Here is the table:
-31| 18|-17| -2| 33|-16| -7| 27
  5| -2|-24|  5|-26| -4| 13|-28
 -8| -5|-10| -8|-14| 25|-11| 33
-19|  2|-13| -7|-23| 27| -9| 33
 36|-23| 49| -6| 20|-13|-12|  4
  8| -1|-25|  1|-32| -2| 22|-26
 49|-22| 46| -6|  8| -9|-13|  5
-41|103| 57| 51|  1|  4| 13|127
  0| -2|-20|  2|-28|  3|  9|-28
-10|  1|-19|  0|-31| 13|  7|-28
-28| 11|-16| -5|115|-35|  1|  5
 57|-20| 24| -1| -1| -2|-13| -4
-10| -7| -7| -2|  8|  2| -9|-11
 41|-22| 41| -6| 17| -9|-12|  5
 -3| -2|-18|  0|-32| 12|  5|-25
-19|  2|-14| -5|-23| 23| -7|  9
-31| 15|-10| -4|-36| 30| 22| 22
-29| 14|-16| -4| 22|-10| -8| 32
-41|103| 96| 51| -7|  8| 21|127
-40|103|-26| 43| 81|-31| -3| -2
-13|-32|127|-23| 63|-34|  4| -4
 -6| -5|-12| -4|-23| 20| -7| -6
 -5|-10| -6|  4|  8| -5| -9|-18
-29| 17|-17| -3| 16| -6| -8| 36
 -7| -1|-19|  1|-31|  7|  9|-28
-31| 21|-18| -1| 17|-11| -8| 35
 -1|  1|-22| -3|-40| 17| 27|-14
-18|  2|-12| -7|-18| 31| -9| 41
  6|-12| -3| 12|  4| -7| -9|-23
-41|103| 99| 51| -5|  9| 20|127
  1|-12| -2|  9|  7| -5| -9|-21
-24|  7|-14| -5| -9| 11| -8| 11
 15|-12| -2| 13| -1| -6| -9|-23
 -4| -1|-20|  1|-31|  7| 10|-27
 57|-21| 28| -5|  4| -5|-12|  2
-41|103| -7| 45| 24|-10| -1| 71
-13|-16|  5|-20|127|-37| 11|-36
-27|  8|-17| -5| 27| -2| -8| 21
-27| 12|-15| -4|  5| -2| -8| 33
  8|-12| -5|  8|  3| -5| -9|-22
  6| -1|-25|  4|-27| -7| 17|-28
 -3| -1|-20|  1|-30|  8|  8|-28
 15|-13| -2| 12| -2| -6| -9|-24
  7| -1|-25| -2|-37|  5| 26|-18
 10| -3|-22|  4|-26| -3| 11|-28
-26| 10|-15| -5|123|-37|  3|  4
 53|-22| 34| -5|  9| -8|-12|  4
  5| -1|-23| -1|-36|  4| 21|-21
-16|  1|-12| -7|-21| 29| -9| 32
  5|-12| -2| 11| 10| -7| -9|-22
  4| -2|-25|  4|-27| -7| 19|-27
 -3| -2|-19|  2|-28|  6|  6|-29
-40|103|-26| 41| 82|-31| -3| -2
 -3| -1|-21|  3|-29|  2|  9|-28
-13| -3|-11| -7|-19| 29|-10| 30
 -1| -5|-13| -4|-30| 31| -6| -5
  8|  0|-26|  3|-30| -8| 23|-27
-29| 12|-15| -4| 15| -6| -8| 34
-19|  2|-13| -7|-16| 30| -9| 41
  9| -1|-26|  5|-25|-11| 17|-28
  8| -2|-24|  4|-28| -6| 17|-28
 52|-20| 20| -1| -2| -1|-13| -4
 -5| -3|-13| -4|-31| 34| -6|  0
 20|-29|127|-21| 69|-31| -3|  2
-30| 19|-16| -4| 13| -7| -8| 14
-28| 11|-15| -5|104|-35|  1|  4
-17|  2|-13| -7|-19| 29|-10| 35
  6| -1|-25|  2|-30| -4| 20|-26
 10|-12| -4| 12|  0| -6| -9|-23
-30| 13|-16| -4| 14| -5| -8| 34
 53|-20| 23| -1| -1| -3|-13| -4
 -3| -1|-20|  2|-29|  2| 11|-28
-20|  4|-15| -5|-14| 11| -8|  5
 40| -9|-22| -2|-29|  6|  4| -8
-21|  5|-13| -6| -9|  3| -8| 21
 52|-21| 34| -5| 12|-10|-12|  5
  0|-12| -2| 11|  9| -8| -9|-21
  5| -1|-22|  3|-26| -2| 12|-28
  4| -2|-22|  2|-29| -3| 12|-28
  8| -1|-26|  5|-26| -9| 20|-28
 44|-19| 11|  5| -1| -1|-11|-12
  2| -1|-23| -2|-38| 11| 25|-17
 -2|  2|-22| -4|-42| 26| 29|-10
-20|  2|-12| -6|-20| 32| -9| 33
-29| 14|-16| -4| 14| -8| -8| 32
 47|-23| 51| -9| 24|-13|-12|  9
-15|  2|-16| -2|-26| 12|  2|-24
 35| -9|-20| -3|-32| 17|  2| -3
  2| -2|-21|  3|-28| -2| 10|-28
 -3| -6|-12| -3|-16| 13| -8| -8
-29| 16|-17| -3| 24|-11| -8| 32
  7| -2|-25|  3|-28| -6| 18|-27
-12|  0|-16| -3|-28| 27| -3|-11
-16|  0|-13| -7|-19| 32| -9| 32
-30| 19|-19| -1| 92|-32| -2| -3
  6| -2|-23|  3|-29| -3| 14|-28
-21|  2|-13| -7|-18| 26|-10| 43
-29| 14|-16| -4|  9| -2| -8| 34
  8| -1|-26|  3|-28| -8| 24|-28
-27| 12|-16| -5| 11| -3| -9| 36
 -8|  0|-20|  1|-31|  7| 10|-28
 11| -2|-22|  1|-31|  4| 10|-23
 -2| -1|-19|  2|-28|  5|  7|-29
 10|-14|  0| 15|  9| -9| -9|-24
  9| -2|-24|  4|-27| -5| 16|-29
 50|-22| 37| -5| 12| -7|-12|  6
 -9| -2|-15| -4|-34| 36| -3| -5
-29| 16|-16| -3| 19| -8| -8| 34
  6| -1|-23|  4|-28| -1| 13|-29
 72|-26|103|-23|127|-37| 11|-22
 -2|-11| -5|  8| 10| -6| -9|-21
-22|  6|-13| -7| -6| 14|-10| 59
 49|-20| 24|  0| -2| -1|-13| -5
 -4| -5|-12| -4|-22| 23| -7| -6
 -3| -1|-20|  2|-30|  4|  8|-29
-30| 17|-16| -3| 21|-10| -8| 30
  5| -3|-24|  0|-32|  1| 16|-22
 40| -9|-19| -3|-34| 14|  1| -4
 14| -1|-26|  1|-31| -7| 24|-24
  8| -2|-24| -1|-35|  3| 21|-21
 -4|-10| -5|  5|  6| -5| -9|-19
  7| -3|-22|  3|-27| -2| 13|-28
  2|-13| -1| 11| 10| -7| -9|-22
-15|-14| -4|-19|127|-37|  6|-35
 48|-22| 42| -6| 11| -8|-12|  4
 10| -1|-26|  3|-29| -8| 23|-27
-12|-32|127|-23| 77|-34|  4| -3
-20|  2|-13| -7|-17| 30|-10| 38
 51|-21| 32|  0|  7| -1|-13| -4
 -2|-11| -5|  6|  8| -6| -9|-19
-25| 28|-20|  1|  8|-10|-12| 26
  3| -1|-25|  3|-29| -4| 20|-26
 -3|-10| -4|  5| 10| -5|-10|-18
 -1| -3|-14| -4|-32| 37| -6| -3
  6| -2|-23|  5|-25| -4| 12|-28
  4| -5|-17|  1|-28| 12| -1|-23
-29| 15|-16| -4| 13| -6| -8| 36
 -1|-10| -5|  5|  8| -4| -9|-19
-21|  3|-13| -7|-18| 28| -9| 41
Every row has one hidden group. There are 5 groups. Groups can overlap: rows of different groups may look alike. Groups are numbered from 0 in the order they first appear among the rows asked about.
More rows, each followed by its group:
 -6| -2|-14| -3|-28| 25| -4|-12 0
  9| -1|-25|  2|-30| -5| 19|-26 1
 14| -1|-25|  1|-30| -3| 20|-25 1
  6| -2|-24|  4|-26| -7| 17|-28 1
  0| -1|-21|  2|-28|  5|  7|-28 1
-29| 17|-17| -2| 23| -8| -8| 34 2
 13|-28|127|-19| 64|-29| -4|  4 3
-33| 28|-20|  2| 59|-27| -4| 12 4
 51|-20| 21|  1| -1|  1|-13| -7 3
-22|  5|-15| -5|-29| 30|  2| -7 1
-24|  7|-15| -4|-21|  8|  3|-24 0
 54|-22| 44| -6| 17| -9|-12|  5 3
 42| -9|-22| -3|-32| 10|  5| -5 1
 49|-22| 38| -5| 12| -8|-13|  4 3
-21|  3|-12| -7|-15| 29|-10| 46 2
 10| -1|-26|  6|-23|-11| 18|-28 1
  7| -2|-25|  3|-28| -6| 19|-25 1
-27| 12|-15| -5| 14| -5| -8| 34 2
-30| 14|-14| -5| -2|  5| -8| 20 2
  1| -1|-24|  0|-36|  3| 24|-22 1
-23|  5|-13| -5| -7|  5| -9| 10 2
 50|-20| 24|  1|  2| -1|-13| -4 3
 -7| -3|-13| -4|-33| 37| -6| -2 2
  2|-12| -2| 10|  6| -7| -9|-22 0
-28| 13|-15| -5| -2|  2| -8| 17 2
  9| -1|-26|  0|-33| -4| 26|-22 1
-16| -2|-10| -3| 51|-26| -5|  1 0
-16|-13| -3|-19|127|-37|  8|-37 4
-31| 22|-17| -1| 21|-11| -8| 35 2
  8| -2|-27|  5|-26|-13| 22|-28 1
 43|-10|-20| -3|-31| 13|  1| -4 1
 -3| -9| -7|  5|  5| -3| -9|-20 0
  7|-13|  0| 16|  9| -8| -9|-23 0
 -6| -1|-16|  0|-28| 16|  0|-25 0
 45| -9|-21| -3|-32| 11|  5| -6 1
-27| 12|-16| -5|116|-35|  2|  4 0
-19| -2|-11| -2|  4|  2| -8|-13 0
 -6| -5|-11| -3|-16| 15| -8| -9 2
 53|-20| 16|  1| -7|  3|-12| -5 3
  6|-13| -1| 11| 14| -6| -9|-21 0
 83|-26|106|-23|127|-37|  9|-18 4
  8|-12| -3| 13|  6| -5| -9|-23 0
-31| 22|-17| -1| 22|-13| -8| 29 2
 -8| -1|-19|  0|-28|  9|  6|-28 0
-17|  1|-12| -7|-20| 32| -9| 34 2
 -2| -3|-12| -4|-25| 25| -7| -6 2
  5| -3|-23|  2|-28| -1| 12|-26 1
-11| -2|-12| -3|-18| 15| -7|-13 0
 -9|  0|-19|  0|-31| 12|  6|-28 0
 -5|-10| -6|  3| 14| -4| -9|-16 0
 13| -6|-17|  2|-29| 10|  0|-22 0
 -2| -4|-12| -4|-23| 22| -7| -6 2
  3| -1|-24| -1|-38|  7| 25|-21 1
-30| 15|-15| -4|-18| 39| -6| 52 2
 17|-29|127|-20| 72|-30| -4|  2 3
  9|-11| -4| 10|  3| -4| -8|-23 0
-30| 15|-17| -3| 21|-11| -7| 32 2
-24|  6|-13| -6| -5| 15|-10| 52 2
  8| -1|-25|  2|-31| -3| 21|-25 1
-41|103| 75| 51|  3|  0| 14|127 1
-27| 12|-15| -4|  4| -2| -8| 38 2
-16|  1|-13| -7|-20| 33|-10| 38 2
 -1|-12| -4|  9|  7| -7| -9|-21 0
-10| -6| -9| -2| -1|  5| -8|-10 0
 20|-29|127|-21| 77|-31| -3|  1 3
-31| 22|-17| -2| 19| -9| -8| 36 2
 58|-20| 24|  0| -6|  0|-12| -3 3
  5|-11| -5|  8|  6| -3| -9|-21 0
 51|-21| 32|  0|  2| -1|-14| -5 3
-11|-31|127|-23| 78|-34|  3| -4 3
 49|-22| 41| -6| 15| -8|-12|  5 3
 -3|-10| -6|  5|  5| -4| -9|-19 0
  8| -1|-26|  6|-24|-11| 17|-29 1
 50|-22| 32| -5|  9| -7|-12|  5 3
  7| -1|-28|  5|-26|-11| 21|-28 1
 -1| -1|-20|  1|-30|  7| 10|-28 1
-22|  4|-13| -6|-11| 20|-10| 50 2
-25|  6|-14| -7| -8| 16|-10| 54 2
 49|-22| 33| -5| 15| -7|-13|  5 3
-31| 13|-20| -5| 15|-11|-10| 41 2
